Here are some points, each followed by its number:
array([57, -55, -13, 46, -19, 42, 6, -117, 20, -10, -32,
       -33, -12, 74, -66, 23, -63, 90, 12, -55, 3, 55,
       79, -80, -16, 19, -57, 64, -61, -58, 1, 22, 68,
       97, 33, 39, 5, 14, 10, -36, -79, 5, 20, 29,
       -82, 80, 22, -75, 42, 18, -37, -50, 24, 19, 35,
       -10, -52, -43, 22, 21, 56, 75, 50, 13, 72, 15,
       15, 83, 7, 5, -50, -62, 37, -61, -7, 13, -32,
       -27, 3, 51, 22, 98, 61, 8, 81, -5, 19, -63,
       -85, 70, -96, -27, 59, -12, -5, 12, -73, -50, 16,
       17, 57, 5, 13, -27, 38, 33, -2, -7, 9, 52,
       -20, -41, -3, 28, 6, 67, 40, -18, -72, 86, -26,
       -32, 36, -90, -8, 4, 8, -6]) 0
array([73, -23, -38, 27, -32, 83, 22, -57, -84, -30, -8,
       -32, -27, 40, -23, 77, -56, 12, -15, 1, 77, -9,
       57, 5, 3, -16, 3, 71, -25, 66, 14, 87, 36,
       56, 11, 54, -30, 5, 18, -3, -82, -20, -5, 75,
       -10, 23, -64, -28, 15, 19, -31, -32, 17, 59, -11,
       12, 17, -47, 105, -19, 69, -27, -97, -15, 33, -2,
       9, 76, 11, -56, -69, -5, 6, 22, -53, -18, -10,
       -1, 35, 11, -53, 47, -10, 14, 106, 43, 32, 30,
       -76, 48, -112, 10, 23, -16, -37, 33, -39, -61, -2,
       123, 72, 28, -55, 0, -28, 19, 33, -14, 28, 18,
       26, -5, -19, -10, -11, 35, 33, -5, -57, 80, -91,
       -33, 22, -43, 108, 27, 12, 42]) 1
array([21, 0, -36, 18, 15, 6, 31, -10, -7, -15, -21, -6, 27,
       33, -35, 23, -36, -10, 32, -7, 41, -16, 16, -29, 17, -53,
       -39, 44, -56, 29, 6, 11, 55, 69, -57, -33, -9, 10, 36,
       -59, -7, -10, 13, 65, 15, -45, -14, 3, 21, -11, -22, -6,
       -9, 6, -31, 25, 46, -37, 14, 22, 10, -20, -67, -11, 20,
       1, -29, 51, 18, -35, -29, 19, -43, -18, -30, -6, -25, 38,
       -4, -4, -16, -6, 46, -6, 17, 57, -12, 14, -55, 67, -47,
       21, -3, -31, -29, 17, -13, -13, -46, 14, 33, 26, -49, -23,
       -33, -37, 37, -10, -9, -34, 2, -2, -56, -37, 20, 43, -10,
       -12, 7, 10, -34, -27, 41, -12, 46, -26, 1, 72]) 2
array([-75, 29, 46, -7, 7, 2, 19, -60, 22, -17, -23, 17, -27,
       2, 12, 11, 6, -32, 26, 6, -22, -28, -46, -26, 7, -23,
       24, -25, -11, -17, -2, -23, -41, 1, 65, -19, 56, -8, 36,
       68, 17, 3, 34, 2, 28, 54, -28, 10, -40, 45, 25, -17,
       -5, -37, -34, -2, -37, 29, -16, 7, -9, 14, 0, 33, -5,
       -4, 30, -17, 21, -3, -14, 18, -52, 23, -30, -5, -45, 38,
       -39, -2, 12, -39, 35, 7, 21, 1, 8, 0, 59, 43, -3,
       10, -22, 26, -39, -19, 20, 65, 2, 42, 16, 51, 88, 13,
       -38, 35, 5, 3, -71, 22, -17, -23, 3, -13, -18, -31, -12,
       14, -24, 2, 79, 3, -8, -75, -17, 24, 41, -33]) 3
array([-1, 13, 29, -60, -4, -38, 18, 34, 25, 12, 4, 4, -9,
       -39, -24, -31, -45, 75, -1, -7, 4, -11, -13, -10, -37, -28,
       0, -22, 13, -26, -49, 26, 46, -10, 40, -25, 46, -49, 39,
       8, 38, -25, 12, -34, -12, 25, -7, -30, 1, 3, 21, -26,
       0, -16, 27, 21, -19, -29, -44, -13, -14, -27, 52, -15, -14,
       -17, 17, 46, -8, 32, 42, -38, -45, -23, -5, 12, 57, -30,
       44, -3, 9, 48, -21, 2, -13, 15, -4, -50, 29, 15, 7,
       -36, -17, 17, -3, 23, 30, -15, 47, -39, -36, 3, -20, -14,
       21, -8, 39, -29, 22, 10, -22, 1, 52, 18, 44, 34, 1,
       -25, -27, 8, 25, 37, 14, -8, -20, 5, -27, -15]) 4
array([32, -11, -1, 39, -17, 2, -22, 12, 10, 23, 11, -29, 10,
       29, 0, -9, -4, -26, -11, 42, -29, -15, 20, -36, 13, 7,
       -12, -27, 35, 28, -7, -34, -2, -38, 25, 30, -2, -22, 29,
       -5, -24, -8, 10, 11, 27, -14, 21, -20, 8, 6, -13, 8,
       -25, -57, 29, 17, 5, -50, -3, 27, 20, -17, 14, -10, 0,
       12, 15, 3, -1, -36, -20, 18, -11, 20, -30, -13, 5, -14,
       -11, 0, -49, 51, -37, 30, -10, 60, 36, -26, -19, -10, 42,
       -1, -17, 20, -2, -11, 26, 10, 14, -31, -23, -1, 7, -1,
       14, -26, -26, -20, -11, -14, 11, 22, 7, 2, -18, -1, 19,
       50, -7, 23, 14, 26, 32, -27, 2, 13, 17, 9]) 5
array([47, -3, -66, 68, 3, 11, -5, 46, -40, 2, -46, -19, -31,
       11, -69, 39, -30, 12, -21, 34, 1, -6, -15, 26, -2, 4,
       -19, 39, -28, 46, 9, 28, 20, 22, -50, 51, -23, 18, -24,
       8, -43, 14, 32, 17, 10, 110, -28, 14, -12, 42, 2, 1,
       5, 13, -44, 0, 5, 2, 60, 11, -9, -38, -64, 6, 54,
       89, -14, 27, 32, -48, -9, -40, -20, -33, 24, -20, 3, 20,
       -23, 13, -22, 53, 14, -13, 34, 56, -21, 55, -16, 53, -89,
       -16, 0, 31, -26, 0, -38, -4, -14, 7, 42, 20, -4, -12,
       21, 57, -31, 7, 11, 19, -4, -33, 52, -8, -14, 16, 14,
       31, -57, -11, -10, -49, 6, -2, 21, 14, -17, 31]) 6
array([-1, 15, 22, 29, 14, 22, -22, 38, -14, 18, 55, 4, -7,
       1, -9, 27, -6, -33, 2, 9, 16, -8, 27, 15, -24, -52,
       42, 41, 39, 45, 19, 77, -21, 90, 47, 54, 38, 23, 6,
       5, -58, 5, 30, 30, -33, -14, -15, 26, 18, 7, -21, -17,
       7, 13, 17, 20, -9, -14, 51, -9, -8, 8, -41, 32, 12,
       34, -5, 80, -29, -47, -42, 12, -71, 39, -25, -17, -39, 29,
       0, 14, -2, -11, -23, 20, -29, 57, -28, 63, -28, 39, -67,
       31, -7, 30, -25, -40, -68, -27, -4, 56, 18, 32, -29, 42,
       11, -6, 17, -16, 13, 1, 20, 14, -35, -39, 0, -38, 7,
       13, 12, -31, -40, -19, -27, 31, 66, 56, 41, 13]) 7
array([-23, -3, -27, -9, -44, -16, -27, -17, 5, -39, 42, -9, 47,
       27, -10, -34, 16, -26, 50, 1, 21, 38, 14, 23, 38, 1,
       -73, 13, 40, 19, -29, 26, 18, 25, -63, 18, -47, 25, -27,
       17, -57, -15, -25, 8, -27, -12, -2, 25, 9, 39, 13, -44,
       -1, 19, -47, 35, -4, 42, -11, -7, -26, 10, -49, 41, 10,
       -14, 25, 3, 44, -32, -7, 76, 62, 0, 27, -25, 23, -33,
       17, 44, 15, -17, 26, -48, -54, -27, 34, 29, 44, 17, 2,
       -5, 66, 26, 5, -3, -46, -23, 4, 43, 1, 7, 9, 24,
       -16, 40, -59, 18, 12, 9, 19, -29, 9, 10, -13, 29, -27,
       21, 1, -6, 5, -37, -49, 3, -16, 32, -49, -48]) 8
array([-8, -11, -23, 11, 5, -17, 35, 42, 8, 26, 2, -49, -13,
       -7, 24, -18, -17, -26, 22, 27, 18, 11, -13, 61, -6, 4,
       -25, -42, 6, -20, -21, -46, -12, -10, 29, -21, -16, 0, -18,
       -18, 13, 12, -35, -69, -40, 11, 40, 10, -82, -43, -6, 52,
       20, -11, 8, -15, -47, -41, -37, 6, -43, -31, 51, -32, 9,
       -6, 45, -14, -25, 7, 11, 35, -63, -1, 46, 14, 24, 29,
       9, -18, -11, 17, -1, 38, 6, 8, -46, -30, -31, 41, 50,
       -5, -17, -11, -10, 35, -28, 5, 11, -9, -35, -52, -5, 7,
       -22, -86, 28, -37, -7, 7, 6, 7, -32, 26, 8, -30, -27,
       -16, 17, 18, 6, 37, -22, 16, -29, -37, 6, -5]) 9
array([4, -2, 37, 20, -14, 2, -8, 34, -27, -14, -3, 28, -43,
       52, 25, -1, -2, -23, -27, 3, -48, 13, -10, 1, 7, 42,
       0, -24, -11, -37, -27, -4, -40, 28, -5, 4, -31, -24, 33,
       6, -19, -29, 11, -29, -17, -22, 4, -54, 0, 5, -34, -46,
       49, 5, 25, -27, -61, -46, -33, 40, 25, -46, 7, 5, 8,
       -15, 4, 12, -1, 44, -2, -39, 1, 6, -42, 38, -57, -22,
       30, 22, -12, 54, 30, 25, -38, -18, -10, -54, -9, -7, -16,
       -25, 21, -19, -14, -17, -16, -5, 30, 17, 18, -4, -3, 26,
       -18, 6, 11, 26, 52, -33, 7, -6, -27, 12, -9, -24, 40,
       -6, 7, 29, 10, 44, -8, -27, -52, 14, 21, -66]) 10
array([28, 20, -15, -6, -52, 106, -43, -8, -50, 5, -11,
       -15, 59, -1, 8, -24, 40, -47, -26, -27, 29, -20,
       -30, -3, 7, -20, 12, 18, -13, 82, -6, 61, -6,
       23, -9, 98, -44, 34, 29, -13, -87, 6, 51, 30,
       -28, 4, -21, -29, -12, -7, -23, -57, -5, 9, -16,
       -40, 22, 60, 97, -5, 12, -10, -90, 27, -13, 44,
       -15, 17, -36, -5, -16, 2, 32, -45, 47, 20, -46,
       31, 20, -26, -1, 20, 31, -3, 17, -17, -14, 31,
       -26, 17, -52, 10, -30, 12, 8, 10, -40, -3, -16,
       49, 31, 12, -101, 21, 11, 15, -15, 23, 1, 8,
       19, -17, -2, -54, 3, 11, 26, -18, 23, 12, -27,
       -56, -28, 23, 103, 40, -25, 39]) 11
array([43, 20, -100, 39, -12, 28, 11, -44, -22, 15, -27,
       41, -75, 68, -17, -23, -1, -10, 32, 10, 63, -1,
       1, -13, 14, -7, -17, 27, -9, 68, -7, 15, 48,
       67, -36, -39, -26, 67, 4, -25, -84, 58, 20, 35,
       -1, 62, -52, 36, -22, 1, -35, 8, -29, 5, -45,
       49, -7, 62, 41, -33, -4, 22, -72, -16, -15, -10,
       14, 2, 58, -74, -2, 44, -25, 29, 45, -44, -55,
       -19, 21, -19, -8, -21, -16, -25, 7, 52, 25, 19,
       14, 5, 11, 30, 49, 43, -51, -19, -10, -19, -38,
       34, 68, 73, -29, 25, -4, 73, -19, 0, -33, -8,
       11, -47, -44, 18, -22, 4, -61, -22, -40, -7, -16,
       -24, 12, -23, 13, 37, -77, 13]) 12
array([-23, 12, -6, 35, 26, 26, -30, -5, 8, 36, 31, 14, 12,
       -9, 3, -26, -5, -21, 60, -32, -2, 11, -8, 14, -28, -30,
       -21, 12, -2, -38, -3, -11, -4, 34, -39, -38, 23, 6, 21,
       -15, 30, -46, -36, 20, -36, -7, 10, 6, 18, 27, -7, -23,
       -58, -2, -4, 15, 19, 11, -4, 12, -38, -19, 15, 39, -15,
       -16, 16, -3, 30, -14, 36, 30, 36, -21, -8, -29, -29, 23,
       -15, -31, -5, 7, 19, 53, -17, -30, 13, -5, 44, 4, -61,
       -11, -25, 19, 21, 16, -5, 18, 9, 33, 3, 18, 11, 1,
       16, -27, -47, 5, 55, 49, -9, -9, 1, -26, 33, 4, 41,
       15, -9, -18, -11, -6, 56, -58, 34, -26, -44, 58]) 13
array([-8, 8, 60, -32, -3, -49, 53, 44, 24, 90, -21, 18, 27,
       -50, 30, -28, 31, -24, -51, -15, -58, -16, -9, -1, -39, -8,
       30, -66, -4, -70, -57, -22, 1, -68, 13, -41, 45, -83, -70,
       -14, 55, 23, -1, -29, 7, -27, -30, -31, -8, -6, -10, -1,
       20, -32, 27, -13, 17, -14, -59, 16, 1, -5, 40, 19, 7,
       8, 47, -39, -6, 13, 10, 18, 38, -24, -13, -38, 40, -15,
       -18, -3, 46, -8, -12, -26, -39, -45, -33, -12, 49, -43, 37,
       20, -17, -6, 44, 10, 69, 7, -3, -53, -78, -62, 47, 23,
       -33, -51, -16, 11, -31, 52, -14, 38, 38, 5, -23, -22, -27,
       38, 4, 56, 19, -4, 49, -13, -64, -11, 2, -17]) 14
array([-53, -35, -25, -28, 47, -42, -3, 50, -9, -49, 24, 18, 28,
       -5, 25, -39, 6, 41, 33, 18, -25, -48, 3, 23, 1, -51,
       -21, -14, -12, 10, 9, -2, 13, -19, -31, 9, -11, -6, -49,
       -61, 9, 26, -17, 32, 23, -41, -20, -6, 16, -50, 22, 81,
       21, -26, 58, -26, 14, -11, 26, -22, 14, 19, -9, -16, -36,
       -31, -29, 23, -23, 21, 18, -33, -31, 41, 45, 35, 65, 41,
       -37, -53, -47, -22, -66, -35, -40, -25, -10, 26, 37, -2, 47,
       34, 13, 25, 2, -11, 38, 4, 24, -29, -9, -44, -17, -6,
       14, 6, -69, -5, 10, 36, -50, -3, 62, -40, -4, 19, -21,
       4, 24, -41, -45, -28, 39, 43, 33, 24, -15, -37]) 15
array([37, 18, -31, -2, -13, 42, 7, 9, 15, -19, 38, 23, -35,
       24, -32, 26, 61, -13, 44, 62, 64, -24, 46, 14, 39, -50,
       -3, 43, 5, 24, 3, 10, -23, 5, -30, -10, 1, -6, -20,
       17, -48, -17, 26, -2, -9, 56, -8, 19, -4, -33, -11, -31,
       -12, -27, -2, 28, 39, 61, 1, 12, 3, 5, -9, -17, -19,
       8, -23, -36, 34, -71, -15, 48, -27, 30, -29, -21, -62, -1,
       10, -1, -47, -11, 2, -14, 87, 18, 9, 5, 17, 22, 17,
       -8, 31, 3, 1, -46, -15, -17, -16, 24, 24, 40, -11, 34,
       30, 1, -4, 39, -14, 6, 14, -65, -2, -38, 11, -15, 30,
       -72, 52, -45, -28, -68, -30, 39, 36, 3, -13, -42]) 16
array([87, 11, -63, 32, 32, 91, -9, 31, 28, -8, -16,
       -31, -15, 30, -58, -15, -21, 6, 4, -27, 80, 17,
       -11, -45, -24, -68, 5, 26, -7, 66, -9, 46, 18,
       69, -69, 10, -41, 9, 13, -54, -49, 45, 13, 11,
       50, -18, -107, 0, 57, -6, 1, 8, 17, 67, -35,
       -53, 24, -13, 68, -40, 42, -55, -108, -48, 21, -27,
       -3, 55, 34, -77, -8, 15, 28, 15, 46, 44, 37,
       11, 86, 2, -47, -6, 22, -15, 25, 119, 1, 18,
       -103, 57, -59, 42, 41, -12, 22, -13, -38, -35, -20,
       41, 112, 35, 10, 13, -6, 45, 22, -43, 33, -44,
       41, -57, 30, -33, 10, 30, -33, -79, -11, 90, -102,
       -78, 46, 12, 107, 27, -12, -5]) 17
array([-9, 5, -14, -22, -11, -2, 34, -37, -9, -33, -23, -4, -24,
       -24, 11, -23, -75, 30, -1, -38, -20, 21, 37, -51, -37, 45,
       12, -19, 4, 0, 12, -31, 42, -11, -46, -39, 20, -45, -32,
       19, 23, 22, 15, -24, -44, 45, 45, -24, -20, -36, 9, 26,
       17, -12, 33, -15, 10, -15, -57, -31, 0, 20, 65, -13, 53,
       -11, 30, -3, -52, 6, 19, -29, 57, -13, -25, -23, 27, -33,
       13, 13, 44, 26, 6, 17, -10, 4, 12, -16, -11, -15, -35,
       -24, -46, -28, 27, -1, 20, -1, 4, -24, 1, -9, -63, -33,
       11, 15, 8, -27, -41, 21, -5, 58, 0, -30, -5, 14, 46,
       -13, 21, 21, 20, 32, 8, 31, -49, -11, 6, 13]) 18
array([-64, 35, 46, -19, -34, -58, 15, 19, 31, 29, -22, 15, 1,
       25, 94, -18, 33, -52, 7, -12, -44, -28, -31, 37, 20, 4,
       -20, 20, -5, -21, 44, 21, -19, -44, 27, -4, 7, 13, -15,
       20, 42, 8, -28, -21, -25, -26, 60, 36, -67, 47, 23, -55,
       -33, 5, 9, 1, 35, 53, 1, 26, -7, 12, 18, 3, -49,
       -27, 17, -47, -27, 18, -7, -26, 32, -55, -24, 29, -8, 15,
       -21, 6, 33, -17, -16, 32, -26, -42, -24, -17, 99, -31, 60,
       -9, -50, 4, -21, 51, 43, 58, -11, -39, -80, 14, 52, -27,
       -29, 18, -28, 51, 15, -6, 1, 68, 37, 52, 1, -33, 26,
       30, 10, -40, 85, -11, 3, -18, 13, -48, 48, 24]) 19
array([26, -31, 0, 22, 26, -31, -44, -28, -19, -17, -54, -6, -16,
       27, -34, 33, -33, 2, -44, -13, -25, 40, -17, 9, 1, 4,
       -25, -27, -42, -90, 22, -11, -9, -19, -34, -18, 56, -1, 12,
       22, -46, 25, 6, 17, -46, 37, 67, -34, -31, 5, 10, -16,
       49, 38, -37, 24, -30, -57, 25, -16, -25, 0, 15, 22, 78,
       12, -14, -29, 51, 16, 9, -46, 16, -50, -4, 17, 7, -23,
       -36, 23, 14, 61, 8, -8, 0, -30, 28, -59, -8, 30, -34,
       -79, -24, -29, -7, -9, -26, -37, 24, 22, -39, -12, -23, 6,
       -5, -17, 32, 28, 19, -27, -23, -1, 7, -12, -4, 8, 42,
       -26, -41, 44, -7, 50, -9, -30, -12, 5, -31, -10]) 20
array([-111, 6, 46, -37, -10, -41, 11, -53, -26, 13, 1,
       -18, 24, -33, 55, -3, 26, -59, -20, -13, -30, 22,
       3, 15, 30, 4, 40, -28, 36, -35, 29, 14, -56,
       4, 49, 38, 26, 19, 16, 13, 80, -37, 8, 13,
       -34, 34, 21, 44, 20, 58, -4, -43, 18, -53, 54,
       6, -76, 59, -59, 30, -63, 11, 51, 0, -39, 43,
       -14, -54, -7, 60, 1, -1, 8, 33, 26, 27, -23,
       -53, -35, -31, 22, -32, -26, 21, -56, -66, 27, -38,
       86, 5, 61, -4, 16, 10, 20, 35, 53, 21, 40,
       -35, -20, 15, 10, 30, -52, 29, 7, 1, 4, 11,
       -15, 43, -28, 14, -4, -26, 27, -48, -31, -74, 45,
       0, -8, -10, -12, -46, -19, 7]) 21
array([14, 21, -30, 62, 28, 31, 25, -59, 59, 1, 12, -1, -7,
       -69, -13, 33, -14, -2, 17, -6, 18, -31, 8, -6, -35, -8,
       2, -34, -6, -8, 52, -29, 4, -6, 13, -31, -7, 34, 52,
       -2, -11, -43, 15, 9, -39, 8, -51, -7, 11, -24, 29, 50,
       15, 12, -36, 4, -16, 10, -25, -24, 33, -64, -7, -4, 31,
       9, -41, 5, -21, 12, 0, 5, -34, -16, 27, 21, -8, -12,
       -7, -43, 24, 9, 24, 3, 21, -67, 30, -33, -66, -19, -17,
       -20, 35, -8, -27, -51, -13, 60, 6, 25, 29, -34, 39, -14,
       -4, 8, 57, -7, -10, 8, 20, -77, 2, 16, -79, 18, 17,
       -36, -26, -21, 13, -8, 61, -13, -12, 37, -3, -58]) 22
Which five points above are nearest to each new point, looking only along the 5 directions in which the numbered points spread most? Their numbers follow each, nearest first.
array([-22, 21, -9, -5, -7, -28, -14, 12, 13, 22, 6, 13, -13,
       17, 13, -24, 25, 11, 37, -18, -42, 15, -10, -33, 23, 22,
       -7, 6, 7, -21, -17, -29, 3, -5, -26, 2, 26, 10, 22,
       -17, -10, 5, 51, 44, -13, -23, -19, 13, 13, -13, 36, 34,
       10, -61, -29, 1, 23, 37, -4, -23, -56, 7, -23, 13, -31,
       -17, -29, -41, 41, 4, 41, -13, 10, 21, -5, -12, 19, 55,
       -6, -8, -59, -44, 23, -15, 19, 3, 17, 7, 45, -34, 16,
       35, 7, -11, -8, -4, 34, 59, -77, -22, 8, 7, -16, -3,
       5, 1, -4, 6, -91, -20, -17, 1, -36, 55, -35, -31, -21,
       37, 66, -4, 9, 36, -39, 34, 2, -42, -18, 1]) 13 5 9 16 15
array([-22, -1, -17, -29, -22, -24, -22, -1, -46, -19, 20, 3, 21,
       19, -23, 10, 10, -39, -16, -11, -9, -35, 30, -38, -1, 53,
       -10, 37, -3, 88, 32, 0, 20, 1, -41, 48, -61, 42, -14,
       54, -6, -6, -2, 53, 13, -39, -31, 20, -3, 17, 13, 17,
       -6, 5, -14, 51, 73, -33, 16, 34, -36, 17, -28, -8, -14,
       -36, -10, -11, 56, -33, 26, 20, -35, 43, 11, 19, 0, -22,
       15, -48, -24, -41, 0, -5, 10, -5, -23, -31, 7, 7, -43,
       16, 7, -24, -22, -3, 33, -3, 4, -50, -13, 53, -4, -2,
       11, -35, 9, 69, -23, -11, 41, 11, 7, -27, -15, -19, -47,
       60, 38, -49, 8, -10, -12, -48, -18, -10, 11, 17]) 13 5 16 8 6
array([-1, 47, -44, -27, 6, -63, 21, 2, 48, 14, 66, 34, 50,
       -29, 9, -86, 34, -27, 21, -8, 12, 9, 9, -45, 1, 0,
       23, -4, 3, 21, 34, -45, -1, -6, -26, -55, -48, 13, -17,
       -18, -31, -12, -25, 30, -4, -46, -19, 49, 8, 23, 32, -9,
       5, -41, 36, -30, -39, -6, -14, -46, 3, -11, 28, 0, -61,
       -1, -12, -7, 6, 2, -6, 6, -14, 54, 12, 5, 47, -29,
       -33, 23, -35, -47, -28, -43, -26, -13, 1, 29, -3, -63, 39,
       54, -31, -12, 43, 5, -3, -15, -24, 23, -30, 2, 33, 7,
       27, -24, 22, 5, -28, -65, 47, -3, -3, 19, 17, 27, -52,
       -28, 88, -7, 15, -12, -23, 13, -41, -14, -21, 28]) 15 5 9 13 4
array([56, 33, -27, 20, 21, 36, 19, 18, -37, -4, 26,
       -34, -13, 9, -24, 0, -29, 68, 40, 31, -19, -34,
       13, 43, -7, 18, -20, 52, -49, -38, 14, 37, 33,
       42, -33, 9, 3, -36, -1, -13, 6, -2, 57, -31,
       -8, 12, -8, 24, 34, -5, 24, 18, -17, 30, 33,
       -49, -12, -58, 41, -13, 20, 0, -58, -47, 61, 5,
       -13, 10, -14, 13, 14, -6, 16, -14, -42, -12, 71,
       26, 13, -43, -32, 44, 40, -17, 37, 41, -25, 46,
       -127, -13, -72, 1, -20, -30, 32, -7, -43, -4, 15,
       42, 49, 12, 5, -21, 40, 39, 8, -44, 67, 18,
       7, -3, 15, -2, 2, 50, 17, -22, -10, 74, -46,
       -49, 21, -6, 98, 4, 27, -19]) 2 6 5 17 7
array([13, -4, -8, 40, 11, 11, 38, -40, -44, -37, 0, 11, -22,
       22, -48, 15, 34, -38, -10, 28, 22, -50, 3, 49, -4, 10,
       10, 23, -20, -43, 9, -18, -12, -26, 25, 20, 4, 15, -46,
       9, -33, 11, 24, -69, -13, -46, -59, 18, 51, 0, -32, -14,
       -4, -27, -11, 18, 21, 33, 16, -12, -46, -6, -30, 23, -15,
       21, -7, 50, 26, 36, 6, -21, 35, -35, -40, 5, -11, -32,
       -9, -4, -5, -72, 22, 26, -12, -25, 8, -18, 27, -10, -33,
       36, -58, -21, -36, 21, 0, -10, 11, -54, -23, 15, -27, -4,
       27, 32, 18, -20, -11, -24, -18, -6, 16, -40, -31, 3, -30,
       24, -24, -36, 10, 5, -40, -15, 18, 5, 47, -6]) 13 5 10 16 9
array([84, -9, -35, -8, -23, 29, -25, -46, -3, -59, -31,
       5, 1, 34, -28, 55, -127, 83, -64, -39, 60, 3,
       17, -27, 38, -33, 49, 21, -15, 22, 23, 7, 1,
       118, -22, 55, -33, -25, 5, -7, -57, 44, -4, 31,
       3, 47, 61, -46, -56, -37, -29, 3, -12, 37, -32,
       -9, -15, -80, 5, -7, 19, 4, 2, 32, 60, 11,
       10, 12, -6, -27, -33, -32, 9, -33, 42, 11, 20,
       -24, 68, 8, -15, 49, 14, 11, 75, 39, 36, -53,
       -56, 88, -23, -26, 34, 6, 3, -9, -74, -67, 48,
       59, 55, -2, -34, 23, 22, 32, 18, 9, 55, 6,
       -29, -35, -54, 0, -5, 27, 65, -40, -34, 105, 13,
       26, 2, -48, 50, 53, -35, 32]) 6 2 0 20 1
array([-22, -25, -43, -10, 26, -3, -12, 22, -33, -40, -6, 41, 22,
       -45, -18, 16, 46, 11, 11, 7, 15, -19, -15, 8, 21, 53,
       -9, 21, -8, -56, -24, -22, 45, -34, 18, -34, 13, -28, 13,
       48, 13, -2, -18, -46, 64, 4, -42, -1, 4, -32, -40, -12,
       8, 22, 42, -11, 9, 7, 35, 13, -27, -5, 18, -24, -14,
       -4, -38, 58, -26, -13, 11, 34, -37, 0, -10, 15, 40, -1,
       30, 36, 50, 9, -29, -14, 2, -62, 4, -45, 17, -5, 4,
       17, 16, 13, -2, -20, -18, -21, 26, -7, -37, 35, 14, 4,
       -8, -2, -26, -29, 0, -10, -9, -23, 25, -4, 1, 12, -17,
       -5, -8, -17, -21, -36, -41, -38, 35, 17, -16, -5]) 5 13 9 4 10
array([-3, -29, 57, -16, -37, 67, -56, 31, -63, 7, 1,
       31, 27, 32, 40, 58, -20, -32, -62, -7, -23, -16,
       -14, 2, -11, 24, 30, 7, -5, 13, 3, 30, 28,
       53, 3, -14, -101, 31, -19, 2, -40, -47, 15, 40,
       30, -19, 43, -25, -3, -7, -14, -37, -54, 49, 30,
       -12, -13, 15, -51, 5, -19, 20, -4, 19, -50, -20,
       13, 10, 26, -4, -14, 23, -36, -44, -56, -14, -7,
       -21, 53, 17, 21, -6, 24, 30, 7, 26, -21, -15,
       -12, -13, 1, 6, 9, -11, -4, 16, 14, -34, 38,
       55, -19, -54, 12, -24, -13, 42, -21, 34, 7, -25,
       15, -30, -29, -47, -32, -25, -14, 15, 11, -16, 13,
       25, 19, -14, 1, -18, -24, -17]) 13 5 10 6 2
array([-11, -22, -20, 45, 43, 40, 33, -36, 10, -33, -34, 5, 12,
       43, -33, 25, -10, 21, 10, 25, 33, 12, 15, -2, 34, -18,
       16, 34, 26, -4, -28, 20, 59, 19, 5, 26, 41, 25, 39,
       10, 9, -15, 45, 2, 26, 31, -83, 33, 19, 23, -12, 38,
       29, -22, -15, -61, -45, 7, 81, 17, 49, -20, 13, -49, 21,
       40, -13, -23, 21, 32, 22, -17, 41, -13, 37, -28, 22, -9,
       50, -28, 33, 86, -14, 16, 21, 41, 26, 73, -97, -5, -9,
       13, -3, 20, -3, 21, -53, -2, -32, 26, 57, -12, 16, 36,
       11, 15, 18, 8, 16, 11, -39, -21, -19, -22, 50, 20, -18,
       -27, -6, 72, -4, -53, 45, 11, 53, 7, -15, -37]) 2 6 5 22 16
array([8, -9, 24, -78, -5, -13, -11, -33, 48, 17, -50, 0, 15,
       -38, 16, 17, 11, 41, -46, -32, -26, -10, 10, -7, -21, 40,
       65, -17, 14, -46, 9, -9, -3, -35, 46, -40, -12, 19, -15,
       8, -27, -12, -56, 0, -23, 16, 49, -30, -2, -15, -11, -31,
       -8, -12, -14, 38, 21, -11, -56, -2, 22, 28, 70, -37, -6,
       18, -37, 46, -12, 15, -10, -28, 24, -7, -15, -26, -7, 0,
       8, 75, 10, -1, -26, 34, -23, 3, -18, -39, 28, -14, 20,
       0, -27, -5, 41, -11, 27, 13, 7, -30, -24, -1, 41, -11,
       31, 30, 1, 23, -60, 5, -28, 7, -55, -12, 10, -50, 28,
       -21, -17, -47, 16, 57, -7, -38, -53, -22, 15, 30]) 10 4 18 5 9
array([10, 12, 41, -2, 22, 5, 6, 28, -9, -16, -58, -65, 14,
       -15, 42, -43, 18, -94, -34, -1, 1, 2, -24, -30, -7, 6,
       80, 4, 89, 56, -16, 34, -26, 4, -14, 34, -10, -17, 59,
       22, 22, -4, -28, -4, -42, 14, 5, -8, 11, -34, 14, -23,
       -44, -9, 6, 9, 54, 71, 22, 33, -32, -12, -68, -5, 29,
       34, 14, 2, -18, 16, -51, 54, 24, 0, 12, 5, -52, 14,
       -48, 28, 17, 0, -45, -17, 19, -19, -17, 43, 53, 1, 14,
       -5, -81, 30, 13, 40, 13, 9, 16, -10, -14, -42, 4, 4,
       -12, -9, -1, 14, -1, -21, -18, -35, 15, 18, -6, -74, 62,
       37, -24, -10, 8, 29, 22, 4, 32, 42, -1, 34]) 13 5 10 19 7
array([39, -24, -16, 2, 7, 32, -28, 20, -44, -7, -43, 15, 8,
       29, -6, 13, -27, 7, -18, 6, 51, -46, 7, -17, 27, 4,
       -22, 28, -1, 22, 53, -36, 26, 31, -35, 50, -2, 33, 72,
       -78, -6, 6, 29, 38, -16, -19, -13, -38, 17, -3, -13, 66,
       -4, 59, -45, -4, 18, 9, 17, -14, 45, -19, -12, -26, -12,
       -11, -21, 11, -33, -14, 34, -21, 6, -1, 16, -8, 67, -24,
       34, -8, -38, -20, -22, -4, 25, 60, 42, -10, -86, 33, -43,
       15, -40, 9, 27, 38, 38, -25, -12, 37, 58, -60, -53, -11,
       -5, -1, 6, -18, 20, 23, 20, 8, 9, -3, 14, 0, 50,
       -8, -33, 71, -82, -31, 29, -3, 28, 23, -23, 46]) 2 6 5 13 7
array([8, 9, -31, 27, 8, 31, 33, 6, -12, -3, -10, -16, -13,
       -25, 3, 29, 9, -19, 68, 10, 86, 0, 19, 19, 45, 3,
       8, 7, -17, 11, 6, -32, 46, 1, -11, 0, -30, 14, 50,
       25, -47, 3, -47, -29, 36, 3, 0, 70, 10, 40, -33, -16,
       23, 22, -58, -13, 15, 23, 28, -12, 0, -3, -70, 0, 2,
       -6, 46, 27, 15, -6, -11, 8, 44, 17, 2, 15, -32, 47,
       43, -10, -13, -42, 12, -25, -30, -9, -9, -11, 71, -25, -5,
       -20, 38, 67, -49, 19, -1, 6, -51, 6, 30, 40, 42, 10,
       15, 59, -2, 47, 43, -24, 2, 27, 27, -21, 1, -17, -41,
       -12, -2, -29, -5, 7, -31, -32, -7, -36, -32, -44]) 16 13 8 6 12
